Here are some numbered points:
ndarray[-18  43 -55  30 -56  10  73  36 -21 -19 -35  19   4   1  23  53
        -24] 0
ndarray[ 50  32  63 -12  -9 -93 -10 -11  16  90 -23 -21  79 -71  45  50
          0] 1
ndarray[ 72  34 -28  32 -59 -44 -38 -27  -3  32  59 -69  21  25  21  47
         78] 2
ndarray[ 14 -19  72 -30 -44   6  16  -1 -23 -43 -60  43 -11 -24  -4   9
          6] 3
ndarray[-19 -20   9  -2  -8 -24  19 -12 -38   5 -37  30   3  10 -15  18
        -15] 4
ndarray[ 10  16   2  43  -9  70  12 -36 -39 -40 -59  -3 -75  17 -19  12
         33] 5
ndarray[ 61   4  13  90   7   6 -11 -18 -29  18   3  40 -28 -55 127 -79
        -13] 6
ndarray[-25   8  48 -12 -60 -32 -45 -44 -31  16   4  96  65 -21  15  -8
        -40] 7
ndarray[-26  -8   3 -20  30  26   1 -35  14   8  11 -17 -18 -60 -79 -37
         -1] 8
ndarray[ -14  -19  -35  -16  -12  -47   74   68    0    5   -1   13   42
          -7   43   23 -103] 9
ndarray[-48  -1 -26  60  45  35 -21  50 -20  60  -2  85  22 -11 -39 -23
         29] 10
ndarray[  5   4   2  17  -7  24   4 -14 -14   2  19  20  -8   2  -1 -19
          5] 11
ndarray[-30   5 -32 -16  -2 -26  -6  44  14  -3 -22 -24  13   1  -4  34
         11] 12
ndarray[ 16 -10  -1 -16  24   2  28  14  -3 -10   8   5 -15  46  28  11
        -13] 13
ndarray[-11 -28  48 -49  24  51  56  -2  -8  23  10   8  23  45 -16  -1
         44] 14
ndarray[ 16  -7  36 -19 -13  44  -1 -25 -18 -26 -12  -3 -22   4 -23   8
          9] 15
ndarray[ -8 -11 -10  54  76   3 -61   0  16  22  74 -28  -6 -26  -7 -61
         -5] 16
ndarray[-24  10 -87   7   9 -35  10 -61 -37  16  92 -15  -3  20 -17   1
        -33] 17
ndarray[-12  53 -38  28 -28  -7  23  49 -18  61 -67  48  27 -60  59 -14
        -80] 18
ndarray[ 27  27  39 -62  28  86 -15 -54  26 -13 -31 -15 -21  14 -89 -22
         -9] 19
ndarray[-39  10 -46 -31 -37 -51   0  13 -10   4  30  11  38  34  -3  25
        -34] 20
ndarray[-17 -41 -11  66 -49  76  53  22 -15 -47   7 -12 -67 -16 -22 -38
         63] 21
ndarray[-46  -7 -36  12  25  43  60  72 -14  24 -46 -26   0 -65 -32 -15
        -20] 22
ndarray[-39  55 -64   4  13 -14   1   3 -23  37  28  -1  32  40  -2   5
        -16] 23
ndarray[ -4 -12  -5  23   8  -4 -39 -12  23  17  28 -33  14 -24   4 -61
         -8] 24
ndarray[-17 -37   9  27  33  35   4  10  31  -2 -78 -24 -53 -46 -60 -18
         69] 25
ndarray[ 37  59  86 -37 -17  72 -41 -57  -2  14 -73  50  41  -2 -50   1
         35] 26
ndarray[-35  43 -43  49  56 114 -36  14  32  20  -4   4 -17   6 -52 -77
         77] 27
ndarray[-30 -18  10 -28  13  34  44 -56  29  11  -8  10   8 -53 -86 -37
         -2] 28
ndarray[-45  13  -6   8  25  32 -19 -22 -26   7 -21  20  -7   7 -35 -24
         30] 29
ndarray[ 50  -3  -8  79  11   2  -9 -11 -24  31  14  24 -25 -85  79 -66
          8] 30
ndarray[-13 -19  39  -5 -30 -24  -2  13 -37  -5 -58  43  -5 -32  19   6
          2] 31
ndarray[ 22   5   6 -16 -14  11 -11  17 -31  -5 -30  42  22  36  37  12
        -36] 32
ndarray[-27   1 -40  38  -5 -22 -12   6  -9  27 -19  21   9 -22  19  -8
        -11] 33
ndarray[  -5   32   -3   -9  -20 -101  -59  -34  -36  -62   38  -70  -26
          21   34   -2   36] 34
ndarray[-15  -7 -24 -12 -42 -78  -8  30  -1 -13  18  -3  -7  18  32  47
        -11] 35
ndarray[  46  -74   98 -122  -65  -39  127  -10  -53   -9 -127  127    1
          44   89   87 -119] 36
ndarray[-23  29 -21   0  -6  22 -25  43  19  16 -17  30  56   6   5  -2
          8] 37
ndarray[-15  -2 -24   8   7  -9   3  29   0  -8 -36 -14  -6 -27  -7   7
         11] 38
ndarray[ -2  -3 -24  17  23  24   3   1  10  29  26  24  30   3  25 -31
        -39] 39
ndarray[-36   4  75 -33 -49 -64 -93 -25 -20  -4  44  13  83  94  39  55
        -14] 40
ndarray[-71  77 -42 -20 -45 -57 -62  24 -16 -12   5 -39  86  50  44  14
        -69] 41
ndarray[-12  34  16  13  -5 -12 -36  57 -51 -20  61  42  27  55  57 -44
         36] 42
ndarray[ 38  27   1 -14 -51 -16  -2  22  11  -1  20 -25  -4  14  29  25
         19] 43
ndarray[ 20 -13  -6  20  50  35 -40 -69   5 -13   9 -67  -9 -42 -32 -32
        -23] 44
ndarray[  -5   -1  -10  -78  -51   65  -44  -67  -93  -30    9  100  -17
         105  -57   19 -127] 45
ndarray[-16   5 -19 -22 -46 -30   6  41 -12   8  22  22  -2  10   8   2
        -14] 46
ndarray[-14  -7  59  -4 -34   7 -15 -43 -54  -8 -23  95 -11 -34 -38  -4
         13] 47
ndarray[ 65   7  63 -12 -70  14  -2 -79  -4 -33  30  15   4  24   6  39
        -31] 48
ndarray[-12  26  21  -1 -44  31 -22 -26 -19 -19   3  30  32  -5 -26  -6
        -35] 49
New points follow, each followed by the number of its nearest point above by angle, seen from the average point of the numbered points.
ndarray[  82    4  -14   42  -17  -70    2  -83  -37   55  106 -127   15
         127   34  127  -32] -> 2
ndarray[ 20  13  37  51   0  75 -42 -36 -12 -23 -31 -17   4 -27 -39 -19
          2] -> 44
ndarray[-51  32 -10   4  11  20 -45  10  -7  19  17  34  54 -14 -48 -52
          6] -> 10
ndarray[ -2  -9   3   3  -2  -7   5   2   3  -6  -2 -13 -11  -2  -2  -5
         20] -> 25
ndarray[ -6 -14   9  20  -3  -5  23 -21  13  17  53  14  22 -23  10 -35
          8] -> 24
ndarray[ 24  24 -31 -10  -9 121  33  17  30  77  40  19  19  10 -85 -20
          3] -> 27
ndarray[  -9   38   73  -46    8   -7  -34   27   56   -8  -72   13   86
         -80    4   13 -104] -> 1
ndarray[-32  21 -47  25  44  50 -14  12  19  19   3  10  -4  -2 -21 -40
         50] -> 27
ndarray[  1 -36  85  22  70  16 -36 -18  -8   6  22 -18 -37  24  -2   2
         10] -> 16
ndarray[  8 -64  37 -60 -51 -31  36  -9 -69  -6 -87  96   3  19  24  88
        -76] -> 36
ndarray[ -5 -27  10  12  -1  17   0   0  15   5   5  -9 -13   4 -39  -4
         39] -> 25
ndarray[ 10   9   6 -15  25  16  -1  -5  28 -12  -1 -44  -2  27 -29   9
          3] -> 19
ndarray[ 28  -6   8  33  46  90  32 -17  28  -6 -16 -29 -16 -21 -18   8
        -25] -> 44
ndarray[-18   7 -14  -5   5   7  -5  13  12   4   6  18  14  -7 -31 -18
         20] -> 27
ndarray[ -5  -2 -24 -18  16 -25  11   9  16   2  15 -25  -2  -4   0 -10
          4] -> 12
ndarray[ 11  11   7   5   7   6 -17   2  -2   8 -16  30  12   6   5 -31
         22] -> 27
ndarray[ 12  44  -1 -43  -4 -17  -7 -22  -7   8   7 -19  60  49  12  -7
        -66] -> 41
ndarray[ 11 -19   8  -9  17  36   8 -17  -3  17  23   4  36  25 -30  14
         13] -> 14
ndarray[ 50 -15   0 -13 -23 -26  44   3 -19  -6 -46 -10 -52  16   7  61
        -33] -> 36
ndarray[ 12  23  30   4 -13  24 -41 -35  -3   1 -18  25  18   0 -40  11
         22] -> 26
ndarray[ -14   66  -67 -127  -50   80   36 -103   32  -53  -17  -39  -22
          47 -127   66  -51] -> 19
ndarray[-70  25  11   8 -51  15 -22 123 -54  64 -73 127  43 -51 -17  27
         55] -> 10
ndarray[  5  11 -20  15 -25   0  21  -1 -45  34 -21  67  33 -11 -12  24
        -26] -> 18
ndarray[-24   2 -68  -3  -4 -15 -21 -13 -22  19  21 -19 -13   0 -31 -11
         -9] -> 17
ndarray[-22  -3   7 -17  -2 -24 -11 -16  12  -3  19  -6   5   7 -15  -8
          1] -> 34
ndarray[  4  34 -12 -14 -17  28  14  10  18  -7 -17   4  10  -1 -22 -14
         21] -> 27
ndarray[-13  87 -37 -19 -70 -25 -81  22 -23  15  33  67  -1  17  -5   4
         66] -> 42
ndarray[-11 -30  47 -47 -46 -26  29  19 -32  16 -57  49 -23  48 -96 127
         17] -> 4
ndarray[   5  -33   43   17   59   80   23   55   54   -9 -116  -37  -43
         -47  -28    7   45] -> 25
ndarray[ 13  66 -22  -6 -23  41  15   2  27   6 -26   7  24   2 -40   3
         50] -> 27
ndarray[  4  24 -38  19  -9  56 -15  50  -5  10 -36  11  -9 -20  -8  -9
         83] -> 27
ndarray[ 17 -23  13   9  -3 -16   0  14  16  -9  -1 -45 -16  14  12  17
         15] -> 43
ndarray[ 25   1 -34  21  12 -14  71  35 -15   5   5 -21  33  16  89   7
        -67] -> 9
ndarray[ 46  -7  41 -45 -38 -38   0 -29  33 -37   1 -36   0  24  -6  74
         -9] -> 48
ndarray[ 40  -3  26   9   0  28  15  12  -8   5 -11  17 -10   8  65  -6
        -24] -> 6
ndarray[ 30 -36  63  10 -27 -53  19  -5  -9 -41  26 -16 -25  10  62  -5
         -8] -> 34
ndarray[ 13  64   6  98 -93  59  -5   2 -44   3 127 105  48  16  29 -57
        -57] -> 11
ndarray[ -3   6  -6  -3  16  64  34  86  30  23 -30  61  -2 -38  38 -93
         54] -> 27
ndarray[-12  71 -87  46  34  42  -5  24 -11  17  28  20  13  11  29 -45
         47] -> 27
ndarray[  8 -47  25  73   5 -77  -7  32  11  24  45 -27 -18 -12   3  -8
         31] -> 16
ndarray[ 12  -6  15  27  14   3  -2 -15  -8 -14   3  -1  -7  30   1   8
        -15] -> 13
ndarray[-17 -17 -17   2  17  10  56  25  -9  10 -16  -5   4 -24  27  -1
        -21] -> 22
ndarray[ -2  -2 -21 -18  22  51  46  29  25 -56 -21 -34 -31  65  12  10
          3] -> 13
ndarray[ 20  58 -76 -27  -4  42 -24 -11  51  18  60 -35  30  33 -63 -36
         21] -> 27
ndarray[-20  -7 -52  43 -18 -25  30  41 -29   7  17  19  35   0  59   1
        -48] -> 9
ndarray[ -9  -9 -25 -10   1 -10   7   4  -8   8   2  10   7  18   1   3
         -5] -> 20
ndarray[ -9 -10 -36  25 -26 -20  39  44 -84  77  28 111  -5   9  42  -9
         33] -> 10
ndarray[-39  -4 -54 -10   8  -8   3  78  14 -37 -71 -15 -13 -19  13  41
         10] -> 38
ndarray[ 37   0  31  49 -16  35  24 -11 -57  13 -15  39 -35 -15  28  -4
         -3] -> 6
ndarray[ 16  16  28 -22 -29  -5 -37 -68   7 -41  13   0 -15  10 -31  14
         15] -> 48
ndarray[ -1   9  27  42 -15 -10 -47  -3 -24   3 -23  28  -5  -7 -16   7
         49] -> 47
ndarray[-103  -12  -18   72   74   51  -15   62  -61   35   -6  124  -28
         -38  -20  -53    7] -> 10
ndarray[ -8   1 -11  24  15  34 -26  -5  39 -35  14 -71 -46 -20 -40   4
         49] -> 25
ndarray[ 12   9  17 -13  39  33  -5   6  51 -18   0 -59  -6  48 -25  27
         24] -> 19
ndarray[ -81   48   -5    9   39   74  -11   14   16   -9  -26   39   -5
         -38  -52 -127  110] -> 27
ndarray[  9  41  24 -84 -40   1 -11  18   7 -40 -21 126  30 -25   6 -78
          1] -> 7
ndarray[ 31  -9  26 -16  -9  -5  -2 -22   9  -4  -6  17   5  -8 -20  22
        -18] -> 48
ndarray[ -1  -8 -71  90  95 -23  51  59  17  79 -30 -54 -13 -56  20  -4
         41] -> 38
ndarray[ 11   2   7 -26   1  21 -14 -11  23 -10 -21 -10   4   0 -23   6
         17] -> 19
ndarray[-11 -16  49 -39 -14   5 -25  -4  14 -34 -31  23 -10  -8 -19  -6
         12] -> 3
ndarray[ -7 -25  82  14  26  -1 -34 -49  21  10   4 -12  12  -6 -16  22
         -5] -> 44
ndarray[ -7   3   5 -14   3 -47 -28  24  14  -7  17   1   6  -4  27  -6
          2] -> 35
ndarray[ 16  14  14  17 -17  -8 -39   9 -15 -11  52  18   9  16  37 -28
         36] -> 42
ndarray[120  56 -28 -73 -21  94   9 -30  24 -61 -82 -67 -33 -69 -57 -72
        -44] -> 19
ndarray[-15  -5  43 -27 -18   6 -30   2  14 -18 -28  27   4   1 -13   8
         15] -> 3
ndarray[  9  -8  11  -2   2 -12  -7   0   9  26  39  16  65 -11  26  -4
        -49] -> 39
ndarray[-13  -6  -6  11 -15 -68   7 -11 -32   7  29  21  22   5  23   2
        -14] -> 35
ndarray[ 17   2 -28 -26 -19  -5  19  12   6   3   1  -4   9  19  16  10
        -28] -> 9
ndarray[-28 -12 -20   6  16  22  24  31  -1   2 -16   1  -1 -19 -12  -1
         -5] -> 22
ndarray[ -3   2  -6  -9   5  15   6  12   6   4 -11  -2   9   5   0   4
         -6] -> 12
ndarray[-40   0   7  52 -28 -13 -46  10  -3  -6   2  -6   6  26 -42  33
         56] -> 2
ndarray[-44 -21 -12 -40 -23 -27  69   2  -7  14  60  30   9 -64   2 -50
        -33] -> 9
ndarray[  1 -19  41  24 -32 -24  23 -26 -32  -2  21  64  -7 -38   2 -62
         -7] -> 47
ndarray[ -1   2   5  37 -19 -39   2  -9 -30  13  17  50  12   9  24   7
        -17] -> 7
ndarray[ -5  12  -6  -5  -4 -13 -12   8   0  -9 -14  -7   9 -12   0   8
         -5] -> 12
ndarray[ 102   41   82 -109  -80  -15   17 -101  -21  -47    4   27   -6
          43   32   68   46] -> 48
ndarray[ 15   7   3  -6   2 -20   3 -26 -23  -7  10 -10 -11  24   4   6
          0] -> 34
ndarray[ 34  -7  29  29 -12  10 -14  -7  -1  17   4  11  28  -8  39   3
         -2] -> 6
ndarray[-16  31 -12 -28   3   1  -3  -1  32  -4   1 -18  24 -11   9 -27
        -10] -> 24
ndarray[ -16 -123  -79  127   69  -12  127   95   28   72  -78  -34 -127
         -61    3   68  117] -> 38
ndarray[ -19   17   12  -97   13 -104  -34  -11   24    2   41  -20   72
         -21   44  -41  -37] -> 41
ndarray[   0  -62   66  -29  -39  -58  -73   68   10  -34   14 -127 -127
          95  127  127  -29] -> 35
